One vector is turned by the same rotation once a tick. Each row is the vector after some number of ticks, and that number follows the row.
The counts run from 0 to 457.
[ 86 153 169 118  93 127  87 166 145 145  60 112 159 152 145  88 167 120
  88 139 157 142 162 114 111 107 106 113 124  93 125 124 146 133 120  61
 133 158  66 127 148 144 141 149 124 138 143  95 146  74 158 140 132] => 16
[171 146 109 126 106  95 113 138 162 142 102 111  99 144 121 132 138  82
 125 175 152 139 147 122 114 132 117 158  96  96 134 183 104 115  87  74
 155 182 117 170 146 152 146 146 117 146 159  94 152  95 131 107 180] => 389
[114 135 120 109 142 158  61 164 115 138 135 135 116 107 114 141 149 110
  61 146 154 123  91 115 144 157 141 137 154  68 170 130 127 130 104  91
 144 189 111  79 146 157 142 157 132 111 150 134  89 113 147 110 145] => 132
[115  91 134 123 172 160  82 157 133 135 110 122  90 142  82 125  75 133
 139 145 139 129 131 147 183 208 138 100 114 109 112 136  99 135 139  79
 106 157 162 133  93 129 144  83 101 145 111 134 144 146 106 102  89] => 302
[100 172 110 120 135 135 108 137 140 132 169 159 155 130 111 181 159 153
 142 121 129 107 101 142 167 129 134 128 113  96 131 187 145 111 127 138
 167 209 146 134 113 126 112  72 141 135 193 134  99  96 104 134 119] => 372
[108 171 124  93  93 154 124 131 153 166 136 136 188 127 109 144 173 127
 127 137 131 109 129 127 143  93 135 109 110 102 111 188 157  92 130 127
 166 170 145 144 101 102 113 101 118 133 174 132  82 109 109 134 126] => 373
[114 172 147 110 112 123 115 152 122 150 130  98 198 144 171 114 171 118
 105  97 103 171 120 117 111  86 106  99 154  83 129 169 151 108 134 159
 107 152  83  93 146 138  91 166 134 126 150 102 110 104 119 133 139] => 22
[142 128 179 153 121 153 116 124 101 115 115 115 178 100  70  68 135 102
  92 129 142 158  97 148 145 144 103 142 110 131 109 152  99 111 105 137
  66 178  88 145 142 141 125 121 132 130 113  80 118 123 160 119 152] => 217
[107 145 123 131 110  74 149 139 156 153 113 117 148 146 112 150 143 119
 163 145 129 144 163 107 128 119 144 110 113 131 129 190 146  95 125  84
 147 184  67 155 148 151 119 122  68 139 130 107 162 101 101 141 156] => 270
[147 106 176 168 148 124  62 170 119 146  85 132  66 152  82  82 122 123
 113 154 123 126 157 110 134 169 127 129 116  86 117 136 107 129 155 140
 114 196 131 139 115 136 138  98 127 161 132 107 149 107  89 104 124] => 427
[ 92 193 118 151 121  73 109 155 130 110 128 139 152 145  92 105 124 124
 124 106 144 162 163  96 117 111 116 145  94 140 164 169 127 115 138 137
 139 152  97 164 163 127  86 123 120 124 178 101 162  77  92 123 119] => 344
[160 166 111 144 172 110 129 125 152 113 124 109 135 131  95 109  97 148
 162 112 134 168 139 143 165 126 109 121  96 133 108 206 131 121 158 109
  94 140 124 225 139 119 124 120 100 147 122  93 159 116  87 120 101] => 412
[113 107 129  96 108 150 103 141 156 156 129 132 135 147 145 158 142 165
 173 123 149 124 108 153 146 140 107  87 112 113  66 171 172 146 141  84
  92 145 115 143  90 118 138  70 146 148 141  93 138  97 115 120 115] => 186
[135 134  88 128 163 141  89 117  68 127 149 116 135 111 108  74 153 143
  88 127 115 170  74 140 151 136 111 111  92 106 120 172  93  83 102 123
 132 160  72 162 140 154 128 151 123  96 152 136 122 166 153 106 121] => 332
[162 122 136 111 173 139  64 161 139 157 148 123 109 132 141 189 114 121
 111 146 111 129  82 107 161 161 152 117 144  68 157 158 119 125 126 147
 105 189 175  86 114 138 105 115 143 142 162 115 111 101  89 129 142] => 58
[140 116 188 155 167 132 112 138  95 144 100 106 157 113  90 143 133  76
 118 119 130 125 127 122 126 156 161 162 132  42 108 127 124 106 103 151
 117 199 112  91 122 146 131 101 157 138 132  81 117  89  94 117 128] => 359
[ 77 163 159 110 136 110 122 125 141 139  94 111 161 157  64 119 105  83
 112 102 125 137 150 122 147 159 156 121 149 125 125 144 106  67 149 135
 110 173 154 138 117 137 105 132  79 141 131 146 117 147  63 137  88] => 40
[176 111  85 109 162 119 121 153 139 168 151  94 120 135 129 121 107 156
 176 143 119 131 107 149 171 157  99 120 131  91  91 166 119  83 141 118
 148 179 103 167 113 158 142 135  87 121 128 100 120 170 140 124 136] => 70
[148 110 133  96 146 150  71 160 178 162 116 100 100 160 143 166 111 113
 102 181  99 155 127 114 152 179 159 129 162  95 145 137 138 134 127 105
 106 188 173  83 111 150 123 133 158 155 140 134 109 117 120  98  96] => 57
[109 161 140  86 155 186 110 156 147 129 114  93 132 128 150 161 146 152
  87 160  94 161 135 103 141 152 148 119 154 110 120 127 139 134 131 101
 127 180 162 146 115 143 120 108 134 129 168 168 116 115 134 113  53] => 362
[149  97 136 114 154 169  97 134 162 157 112  97 130  91 110 177 105 144
 129 135 144 136  94 138 184 177 132 117 179  95 108 153 130 161 128  83
  62 168 143 120 112 123 135 109 142 136 111 118  96 112 137 114 104] => 177
[133 144 140  79 139 123  64 165 134 185 127 127 134 154 146  96 127 136
  55 129 118 109 158 104 140 111 108  75 138  83 131 155 145 130 166 100
 143 150 118 151 113 103 128 173  86 121 139 166 101 118 123 103 118] => 317
[149 166 132 118 151 151 105 154 166 131 142 135 124 112  89 158  93 147
 133 145 147 114  80 154 184 162 112 114 122 150 152 196 132 129 159 134
  90 167 171 158 127 115 106 112 133 142 132 108  90 105 115 126 100] => 297
[ 99 133 203 127 124 147 114 154 146 140  66 108 173 117 110 153 139 109
 101 123 139 130 120 126 132 156 150 137 158  75 134 114 153 145 121 110
  86 177 110  91 112 122 108 108 167 141 124  98 106  70 125 138  89] => 358
[ 94 136 153 101 146 136 123 128 128 154 130 100 161 135  79 102 105 120
  97 108 122 150 133 135 177 152 151  84 154 117 119 161 119 156 166  85
  83 132 106 159  96  99 118 118  93 140 102 161 129 143  98  98  65] => 414
[156 139 155 116 129 129 103 107 157 147  76  74 170 146 133  88 146  56
 128 136 101 168 133 148 115 116 118 142 136  94 108 171 120 102 113  65
  82 143 111 160 129 123 141 166 131 153 131 118 133 147 121 102 155] => 397
[123 133 135 105 146 146  95 124 139 147  90 107 130 108 144 176 129 101
  98 137 118 151 120  91 141 143 167 107 165  83 144 151 125 171 116  67
  83 130 130 127 104 100 105 108 156 144 141 178 144  94 107  88  63] => 169
[118 147 117 106 136 128 124 149 121 104 158 137 165 112 105  97 135 137
 146 118 153 178 151  95 152  91  92 129 107 149 100 157 157 101 147 176
 126 153  98 135 115  90  94 100 164 149 158  92 107  64  89 107  86] => 231
[187 122 142 156 164 142 111 119 142 124  98  95 133  99  86 146 137 112
 163 131 152 130  98 162 140 139 110 171 105  95 104 189 126 157 120  92
  89 175 119 188 128 110 140  93 132 149 125  85 142 101 108 121 100] => 292
[162 131 125 125 182 132 124 109 104 111  99  82 116 123  90 119 157  83
 121 133 138 155 119 103 134 121 143 189 146  63 107 124 109  83 106 155
 153 211 118 154 128 131 116 110 157 136 163 105 108 106 128 114 102] => 360
[162 144  86 144 173 124  78 126 105 123 160  99 143 108 151 174 107 119
 100 151  83 177  70 136 152 129 143 103 122  97 166 200 115 117 131 115
 119 163 127 139 146 136  83 153 113 107 149 155 165 146 114 111 133] => 400
[102 148 178 141 125 132 133 112 109 100 107 133 200 104  69  74 148 118
 116 109 141 148 136 119 151 112 135 119 108 119  93 156 132 134 121 101
 113 165  71 206 128 110 106  92 118 130 119 118 156  99 135  99  89] => 225
[141 108 133 142 127 154 104 134 163 132  79  70 148 133 170 128 155  94
 146 132 118 194 112 136 125 122 124 136 114 109 138 165 141 154 119  80
  64 134 114 116 131 127 105 129 165 149 158  84 155  85  94 107 124] => 283
[114 156 116 106  73 103 131 148 185 137 107 112 154 126  76 141 120 116
 151 144 173 133 131 139 141 132 124 128 122 156 154 217 137 101 108 109
 141 177 102 143 155 154 120 135 100 134 124  86 124 111 127 148 174] => 269
[112 137 111 121 157 153  90 153 113 116 125  97 175 121 164 128 123 170
  92 133 121 189 118 105 156 130 101  72 138 128 124 169 146 168 157 113
  73 114  54 143 144 140 119 133 127 100 138 114 136  99 179 105 100] => 214
[176 128  88 109 177 103 121 103 150 124 104  60  96 123 103 163 100  85
 154 126 152 185 165 108 143 151 146 160 125  83 112 163 128 135 136  94
 100 153 104 172 129 122 120 154 129 150 113  97 127 115 102  98 108] => 167
[129 122 166  95 147 156 103 104 159 154  91 103 116 141  72  85 124 123
 138 120 142 121 128 162 153 164 117 109 132 105  79 140 120 119 143  81
  99 130 158 164  87 117 180 123 119 152 114 134 116 135 105 116  65] => 301
[118 159 128  99 109 142 100 175 131 130 127 126 167 129 182 156 152 148
  79 147 116 164 139  82 133 104 114  97 123 127 167 163 153 133 128 134
 121 169  86 109 142 153  81 148 129 127 158 115 137  96 146 109 130] => 21
